In the rows, 128 means zero.
Each path below is one point turned by a fixed rotation once a step. After each direction that follows a path, write how fast that rotation turns it, in degrees a step (0 if it stays still).
Each turn is a multiple of 5 degrees from 10 to 175, or 0.
Each row of a path follows its step; steps can be skipped.
Path 1:
step 0: [131 128 139 128 133 123 120 136 132 125 125 124 120 134 126 135 127 132
 126 132 125 131 123 141 132 131 128]
step 1: [135 121 123 127 126 118 138 136 137 120 128 138 123 131 123 132 123 123
 130 131 129 125 125 127 131 129 127]
step 2: [124 133 131 130 125 128 122 130 138 124 125 135 115 122 134 129 122 130
 128 121 134 131 119 131 128 128 122]
step 3: [134 125 141 131 133 117 124 129 125 125 134 134 122 136 122 133 129 133
 124 133 132 128 121 127 126 126 123]
step 4: [129 123 132 129 123 126 134 136 133 121 129 134 120 126 130 144 130 129
 137 126 128 129 126 131 133 135 134]
step 5: [133 124 124 123 124 126 123 128 137 130 125 137 122 132 127 126 128 133
 125 126 135 126 112 137 128 128 128]
step 6: [129 129 135 138 133 116 128 129 131 124 128 137 128 124 132 136 124 125
 121 136 138 133 124 130 127 131 129]
step 7: [125 126 133 124 121 123 127 129 127 122 124 128 116 135 124 139 131 127
 136 129 134 125 126 136 122 132 122]
step 8: [138 126 126 136 134 132 126 137 134 132 125 139 116 131 125 131 128 127
 129 132 127 127 120 135 128 128 132]
Directions:
[129 127 128 125 130 130 125 125 127 128 124 125 126 132 129 129 127 129
 125 127 126 126 124 128 129 125 129]	145
[129 125 129 128 135 126 124 131 126 131 129 131 130 127 126 127 127 129
 126 129 128 128 129 129 129 128 128]	135
[124 128 129 129 129 126 127 128 127 127 127 128 129 126 130 126 128 127
 122 125 130 128 125 124 124 131 126]	100
Path 2:
step 0: [120 124 120 129 124 129 124 120 133 131 133 129 123 119 120 132 129 127
 124 129 133 124 126 137 135 132 126]
step 1: [124 130 132 135 131 122 126 130 133 120 128 134 130 126 132 122 125 131
 117 127 137 131 118 130 132 130 121]
step 2: [124 124 130 131 125 123 129 133 140 135 131 123 130 124 123 122 122 125
 125 126 132 123 132 130 133 116 132]
step 3: [128 129 121 126 135 126 118 123 135 134 123 137 135 126 123 129 120 133
 127 121 132 126 126 122 132 129 124]
step 4: [114 121 122 127 129 127 133 125 134 131 127 126 125 125 124 125 123 131
 128 125 136 135 123 137 125 133 130]
step 5: [126 133 125 125 125 125 125 132 139 119 128 128 131 125 128 120 128 123
 120 120 135 122 128 128 128 135 121]
step 6: [123 118 127 125 123 129 127 125 135 131 130 133 130 123 121 127 127 131
 118 132 126 119 123 133 136 121 130]
step 7: [120 135 127 137 128 121 121 125 131 133 129 132 125 126 130 131 120 132
 124 124 139 127 121 125 135 129 122]
step 8: [123 123 130 130 131 124 138 132 141 132 126 133 133 124 126 118 124 126
 131 123 134 135 127 132 131 123 127]
Directions:
[128 125 127 128 129 127 126 124 124 128 128 130 126 125 125 131 127 132
 130 129 129 126 127 126 131 131 130]	110
Path 3:
step 0: [130 132 126 117 127 127 128 134 134 130 126 125 126 133 128 138 128 122
 124 135 133 131 140 133 131 128 123]
step 1: [129 126 131 117 131 134 124 131 127 131 121 133 120 137 129 136 130 122
 132 128 124 122 135 129 134 125 128]
step 2: [129 128 124 122 127 134 123 127 133 128 131 126 125 135 126 126 126 112
 127 133 124 123 132 129 131 118 123]
step 3: [131 126 129 126 130 133 126 130 122 133 134 122 132 134 131 138 127 117
 127 126 126 122 137 126 122 126 122]
step 4: [130 121 126 122 124 130 129 125 121 130 127 132 135 134 125 133 129 120
 122 130 124 119 127 117 133 126 120]
step 5: [133 126 128 119 132 135 131 127 120 128 137 129 134 134 125 129 126 123
 125 139 132 134 127 123 128 125 121]
step 6: [128 122 136 126 134 132 128 131 124 136 124 136 135 135 131 131 123 125
 120 130 137 130 132 123 129 124 123]
step 7: [130 126 134 122 124 132 127 134 127 124 124 136 134 130 119 129 132 117
 121 130 136 132 128 126 132 122 130]
step 8: [130 122 128 122 129 134 128 139 135 126 125 127 133 135 126 135 130 125
 129 133 136 134 133 132 129 127 121]
Directions:
[130 128 130 129 130 128 130 128 130 130 124 131 127 130 130 128 128 128
 129 122 127 126 125 125 130 129 126]	140
Path 4:
step 0: [130 121 134 115 126 125 128 131 124 126 125 130 132 124 126 126 134 139
 127 123 132 119 132 133 119 126 129]
step 1: [135 121 131 124 139 124 134 117 126 123 132 121 123 133 130 127 133 133
 137 123 130 129 123 130 132 125 129]
step 2: [131 124 134 125 126 137 130 120 137 128 122 131 131 123 131 124 135 137
 130 119 124 125 134 135 123 130 128]
step 3: [134 121 125 122 133 129 129 125 131 127 133 124 127 123 123 128 141 138
 131 126 126 129 121 116 132 129 131]
step 4: [139 123 128 128 131 134 129 126 124 130 129 125 135 130 132 124 130 139
 122 122 122 116 129 135 126 133 124]
step 5: [127 123 124 121 132 120 137 125 134 125 134 132 124 129 131 136 138 135
 133 124 123 121 126 127 133 134 126]
step 6: [139 123 132 117 127 122 122 120 129 127 128 129 131 124 127 123 134 127
 119 118 126 122 130 132 124 132 128]
step 7: [131 122 129 127 133 124 127 120 127 130 125 131 125 136 129 130 142 137
 136 129 132 119 130 125 134 122 127]
step 8: [135 123 133 127 126 128 130 125 128 125 130 129 133 117 130 126 132 136
 130 115 136 124 123 138 125 128 127]
Directions:
[128 128 127 132 128 132 128 131 130 127 130 125 131 126 129 131 129 129
 126 131 127 126 126 126 128 133 128]	60
Path 5:
step 0: [124 126 128 125 131 131 143 125 122 131 136 140 124 132 132 130 134 133
 133 128 126 127 135 125 125 134 124]
step 1: [122 129 125 129 133 123 131 136 134 134 127 130 133 132 129 133 129 118
 130 130 123 140 127 134 134 125 115]
step 2: [136 132 125 122 124 138 121 127 139 126 129 129 130 123 120 133 126 126
 137 132 130 132 125 130 125 118 130]
step 3: [127 123 116 121 131 134 135 129 129 127 130 122 129 133 123 133 128 137
 130 123 130 114 129 124 122 130 129]
step 4: [132 127 128 130 133 118 131 137 122 135 130 133 130 131 132 132 119 129
 125 120 120 122 119 131 131 126 125]
step 5: [132 129 136 129 126 128 124 125 123 136 132 134 130 117 126 130 139 125
 141 130 119 130 126 129 128 128 130]
step 6: [123 123 122 120 129 141 129 133 124 130 125 122 124 130 132 128 138 132
 132 138 128 129 131 127 132 128 120]
step 7: [135 127 124 129 124 128 134 136 132 126 133 137 125 135 130 130 116 131
 129 129 133 130 134 131 130 123 116]
step 8: [129 131 125 126 135 126 131 122 132 130 132 134 137 126 112 133 126 126
 135 120 127 134 129 131 123 135 126]
Directions:
[126 129 129 132 130 125 128 129 128 128 130 131 132 126 129 129 129 127
 128 124 129 131 125 125 128 130 125]	100
[128 127 126 128 134 132 127 125 126 125 128 130 129 124 129 127 130 130
 129 128 130 129 128 129 127 128 131]	120
Path 6:
step 0: [130 134 129 127 131 130 123 127 139 130 134 126 129 122 128 126 123 138
 130 134 141 128 126 123 132 136 125]
step 1: [135 130 128 140 127 129 133 117 124 127 128 131 138 120 129 130 129 129
 124 131 128 129 132 125 136 137 122]
step 2: [130 129 126 128 118 138 131 127 122 127 141 120 128 130 126 132 121 122
 129 131 128 127 125 121 129 137 123]
step 3: [126 128 127 127 117 120 131 130 130 133 126 126 133 127 111 136 128 132
 124 124 128 127 127 122 131 134 126]
step 4: [128 140 137 134 125 133 123 134 133 126 126 124 123 127 119 122 128 131
 123 136 128 130 131 120 129 131 127]
step 5: [132 135 123 134 131 130 129 124 126 131 130 128 136 126 127 133 136 135
 124 133 134 130 119 116 130 121 122]
step 6: [134 130 125 125 132 136 132 133 130 123 136 125 129 116 125 134 130 127
 129 134 123 119 131 124 126 133 118]
step 7: [138 123 123 135 122 125 133 129 127 130 127 129 121 134 123 137 127 134
 122 137 125 121 122 126 130 136 128]
step 8: [126 128 131 135 129 121 132 134 134 125 130 120 120 124 124 122 121 131
 126 125 133 125 122 117 130 134 120]
Directions:
[131 124 132 128 129 130 131 129 127 132 129 127 127 128 127 129 129 130
 127 128 130 133 131 126 126 128 126]	0
[130 123 128 129 131 127 130 127 130 126 128 128 128 126 131 126 124 132
 128 130 129 125 125 131 127 129 128]	45
Path 7:
step 0: [129 124 124 132 119 125 138 129 116 122 125 132 127 123 137 128 125 129
 122 135 132 126 129 133 129 115 126]
step 1: [134 127 131 129 133 120 134 130 128 130 123 131 127 122 129 130 124 117
 125 129 118 121 129 119 119 126 116]
step 2: [128 121 132 122 130 130 130 130 128 128 125 123 131 132 121 114 128 113
 136 129 128 127 125 121 132 134 130]
step 3: [119 130 127 122 128 119 136 135 122 134 131 132 130 138 120 132 126 132
 131 123 132 129 122 133 135 134 135]
step 4: [124 124 127 134 134 120 126 132 133 130 132 129 131 120 130 136 131 134
 129 126 138 141 125 130 134 125 119]
step 5: [127 130 123 131 131 129 130 112 141 117 128 129 136 127 129 127 126 127
 122 124 123 135 128 130 126 132 123]
step 6: [128 131 130 133 124 130 116 128 127 122 120 130 133 135 140 123 121 126
 124 128 121 123 128 128 138 129 136]
step 7: [134 139 127 126 125 123 126 132 119 137 129 129 126 122 138 123 125 127
 133 118 125 129 136 133 123 125 133]
step 8: [125 125 124 124 130 133 130 135 117 120 126 125 128 123 130 131 135 124
 134 130 130 133 138 128 116 135 121]
Directions:
[131 126 126 130 132 130 130 128 132 125 125 127 130 125 126 130 130 126
 126 128 129 127 130 124 126 131 130]	100
[125 132 129 126 130 128 127 127 125 129 129 127 126 126 131 126 128 122
 126 127 127 126 126 124 128 128 130]	70
[128 128 127 130 125 129 128 126 127 132 125 126 134 127 132 127 127 129
 126 130 127 128 127 128 124 128 129]	55
[132 129 126 127 128 126 129 125 129 126 125 127 126 127 131 128 125 129
 131 131 124 126 127 127 132 127 127]	70
Path 8:
step 0: [132 123 133 121 135 132 124 119 137 126 123 131 137 130 128 136 129 128
 122 128 136 130 133 123 129 134 123]
step 1: [130 120 132 131 137 134 130 117 123 123 128 128 129 119 128 119 126 121
 134 130 121 124 134 122 126 129 125]
step 2: [123 122 129 124 131 126 123 131 128 132 134 122 136 117 128 137 134 120
 124 129 130 129 133 117 129 132 135]
step 3: [125 133 125 125 137 128 126 121 128 122 130 120 140 128 124 123 121 127
 128 117 127 129 137 126 133 132 123]
step 4: [125 118 121 132 116 131 124 127 122 123 125 122 133 123 122 123 131 119
 126 130 128 122 135 127 130 134 127]
step 5: [123 130 132 122 128 135 126 130 123 135 124 127 141 135 126 123 126 122
 122 124 127 130 124 119 136 129 135]
step 6: [124 128 123 130 125 130 125 132 129 113 125 135 132 130 128 127 122 120
 136 120 121 122 130 125 137 129 131]
step 7: [116 129 132 125 125 137 120 129 128 123 117 125 123 130 127 129 138 126
 123 125 134 123 127 123 127 131 134]
step 8: [131 134 137 120 133 135 126 130 128 125 126 137 136 136 121 126 132 120
 134 128 126 123 135 130 129 125 127]
Directions:
[130 126 125 129 124 128 128 130 132 127 129 130 128 126 128 133 130 124
 127 131 129 127 130 129 130 128 127]	160
Path 9:
step 0: [135 126 138 117 130 137 126 134 129 133 137 127 130 131 131 123 120 130
 124 130 127 116 123 122 130 125 125]
step 1: [127 136 132 124 133 126 135 133 133 124 130 119 127 121 119 124 132 133
 137 124 122 127 138 130 135 123 122]
step 2: [125 129 129 131 128 129 123 133 131 117 122 125 122 128 126 134 113 123
 125 124 127 138 127 119 134 125 133]
step 3: [128 129 131 120 133 133 124 127 127 130 125 117 122 138 124 130 130 122
 136 125 135 128 125 127 116 137 132]
step 4: [132 125 130 129 126 139 124 137 122 119 133 127 125 125 130 130 143 124
 125 135 124 127 131 129 134 136 127]
step 5: [132 121 127 129 124 123 131 128 123 117 132 132 121 131 124 118 125 137
 129 129 124 137 134 126 117 128 122]
step 6: [123 120 126 136 132 130 126 120 135 132 125 126 118 131 137 124 130 124
 125 118 120 123 134 127 125 128 134]
step 7: [125 132 120 128 126 135 116 118 130 124 139 124 127 131 126 131 132 131
 123 131 134 123 124 134 126 119 123]
step 8: [122 139 136 137 134 126 131 132 119 130 132 132 126 137 129 122 132 137
 125 129 128 125 122 121 132 127 123]
Directions:
[130 129 124 130 129 125 127 129 124 124 128 125 131 128 127 128 127 129
 124 127 128 130 126 129 130 128 126]	125
Path 10:
step 0: [130 123 123 135 130 127 128 125 130 129 127 130 131 120 122 135 138 135
 128 138 131 125 125 135 128 120 131]
step 1: [129 127 122 137 130 130 126 129 130 127 117 130 127 124 132 141 120 126
 122 131 129 136 130 131 124 129 135]
step 2: [121 133 133 124 132 130 129 136 126 122 128 134 125 130 135 129 122 121
 133 129 122 133 130 135 126 119 134]
step 3: [133 134 137 120 135 124 138 132 125 123 130 134 139 122 121 125 125 130
 127 132 125 126 125 128 128 125 129]
step 4: [146 125 127 129 130 132 133 118 125 124 132 130 133 128 123 133 129 127
 130 124 134 131 131 135 126 130 126]
step 5: [123 126 129 127 121 131 132 113 132 125 126 134 124 125 133 127 126 121
 125 128 132 138 136 131 132 131 129]
step 6: [116 132 130 124 133 124 131 118 122 131 127 124 129 127 128 128 126 125
 139 129 126 131 125 125 138 126 135]
step 7: [134 130 127 132 131 117 130 129 123 128 124 132 124 127 116 131 136 123
 135 134 130 122 127 122 130 129 134]
step 8: [134 130 118 133 124 118 134 126 129 132 131 128 127 133 130 139 129 119
 122 131 128 130 126 130 119 128 126]
Directions:
[125 128 130 130 127 128 124 125 131 128 126 126 133 128 130 130 128 129
 130 127 128 130 133 128 127 128 130]	85
[129 133 128 132 127 125 128 127 125 126 128 131 130 132 128 126 130 132
 128 128 127 126 127 131 128 130 127]	90
Path 11:
step 0: [126 116 121 122 130 130 126 128 129 133 128 127 136 137 137 129 128 124
 124 129 134 127 125 130 133 132 119]
step 1: [123 118 128 125 135 125 132 125 129 131 134 133 124 124 121 126 121 132
 125 133 121 137 122 126 131 128 119]
step 2: [128 130 129 124 131 137 120 123 126 127 119 139 123 129 123 125 125 123
 121 118 124 133 130 124 127 125 127]
step 3: [128 130 128 125 127 129 125 126 123 130 123 129 132 135 139 137 122 129
 120 135 130 130 132 117 125 134 128]
step 4: [125 136 130 124 131 123 131 127 127 119 134 131 120 126 122 138 122 129
 131 138 125 134 128 126 130 126 134]
step 5: [129 132 128 125 123 129 124 128 127 114 119 129 123 122 133 131 131 124
 130 121 125 124 135 130 130 119 132]
step 6: [132 125 133 122 122 130 128 128 129 127 130 118 130 130 142 132 135 129
 132 137 123 121 127 125 126 131 129]
step 7: [131 129 121 130 126 130 131 130 138 129 137 125 122 123 120 131 129 130
 134 133 119 122 119 128 131 126 132]
step 8: [137 128 125 132 123 134 123 130 136 129 126 132 121 126 134 124 128 126
 126 117 135 122 123 134 133 124 125]
Directions:
[126 129 130 128 127 128 134 125 126 133 130 128 129 127 130 130 129 126
 131 128 128 129 127 124 132 128 128]	125
[128 128 131 126 126 128 127 127 128 129 126 130 125 123 128 123 128 131
 127 126 130 129 130 129 131 126 131]	115
[129 130 127 130 130 132 129 127 129 128 126 131 130 126 128 132 130 127
 129 123 127 130 128 132 128 126 129]	125
Path 12:
step 0: [129 123 121 124 128 133 120 125 122 123 129 131 133 136 131 119 126 126
 118 134 124 135 135 125 133 124 130]
step 1: [134 125 119 125 124 125 118 128 122 122 131 128 133 131 131 125 130 128
 116 126 130 126 119 131 126 119 126]
step 2: [127 133 122 130 123 125 126 124 123 125 128 129 122 123 122 135 131 126
 111 124 125 123 121 127 130 127 124]
step 3: [126 128 130 130 127 125 132 128 116 125 118 131 124 125 124 130 132 129
 123 123 122 131 121 123 139 134 132]
step 4: [125 121 126 123 124 126 126 132 119 125 117 131 128 125 134 135 126 125
 133 125 126 128 133 131 141 128 128]
step 5: [126 125 116 124 133 125 125 129 123 126 117 129 130 124 128 135 130 124
 137 128 133 122 127 134 125 120 133]
step 6: [122 126 123 134 124 128 132 122 127 127 123 137 123 123 122 130 130 127
 129 128 126 123 133 131 119 117 138]
step 7: [127 124 132 134 120 119 138 127 130 118 124 134 126 130 130 125 124 132
 127 128 129 129 127 126 123 126 141]
step 8: [129 131 123 127 120 125 132 131 136 120 124 130 128 127 129 126 115 129
 127 131 137 130 133 120 135 126 131]
Directions:
[128 129 128 128 126 128 132 127 129 126 131 128 131 126 128 127 128 131
 124 123 128 123 128 127 127 128 129]	70
Path 13:
step 0: [129 120 129 130 120 122 133 123 136 134 129 130 126 129 127 121 138 121
 121 132 135 134 131 129 131 122 133]
step 1: [125 123 125 129 123 134 125 133 130 126 126 126 128 135 118 125 140 123
 125 125 132 134 125 117 127 127 121]
step 2: [124 126 132 125 122 124 130 128 126 129 134 129 132 125 135 117 138 124
 133 121 135 130 129 121 120 121 129]
step 3: [128 123 135 133 118 130 121 133 142 132 126 132 130 132 126 129 133 131
 133 129 131 136 127 126 120 124 127]
step 4: [132 122 123 131 118 124 132 131 131 137 128 123 134 132 131 122 135 122
 120 131 139 132 129 127 125 129 132]
step 5: [127 123 130 135 121 131 129 131 130 125 139 127 127 138 119 126 132 119
 129 125 132 130 129 117 123 127 122]
step 6: [131 128 128 128 125 116 120 133 126 133 133 128 132 129 135 125 138 127
 131 127 134 128 128 118 121 119 127]
step 7: [134 123 139 140 125 132 127 128 135 128 130 132 128 135 133 127 134 132
 126 132 133 137 129 126 120 123 128]
step 8: [132 126 126 137 122 120 133 129 129 140 124 126 133 134 125 123 138 125
 128 134 137 128 130 123 130 130 124]
Directions:
[127 128 124 129 126 124 129 126 127 126 127 129 124 130 127 128 127 126
 126 125 129 131 127 125 129 133 128]	90
Path 14:
step 0: [133 123 135 130 138 130 128 125 138 123 121 127 134 131 134 131 123 123
 130 141 130 134 125 125 124 127 127]
step 1: [121 123 134 134 129 133 136 127 136 136 131 131 130 138 125 125 125 134
 132 120 133 135 123 130 124 132 131]
step 2: [125 118 128 122 130 118 128 125 127 132 128 123 132 126 137 126 135 134
 137 134 133 129 121 120 125 126 129]
step 3: [132 131 135 137 120 125 140 131 128 134 129 135 137 131 131 133 131 128
 134 131 124 133 129 122 131 131 125]
step 4: [130 122 132 124 123 126 136 116 127 128 126 129 138 122 125 119 120 124
 133 127 131 120 122 129 127 129 127]
step 5: [126 127 120 133 128 128 131 122 129 126 132 140 137 135 131 125 133 130
 132 137 122 127 128 133 121 122 133]
step 6: [136 120 135 130 132 127 127 128 137 126 125 127 131 139 130 120 119 128
 131 135 122 127 125 126 130 129 119]
step 7: [128 122 125 129 132 131 133 121 130 132 133 132 134 139 123 129 135 132
 125 126 136 129 118 129 127 138 130]
step 8: [129 125 125 130 129 118 132 134 124 130 137 121 131 130 136 121 127 127
 132 133 127 131 116 120 121 126 126]
Directions:
[130 130 127 127 126 126 132 128 124 125 132 128 130 127 131 129 127 125
 128 127 131 128 129 126 130 130 128]	70
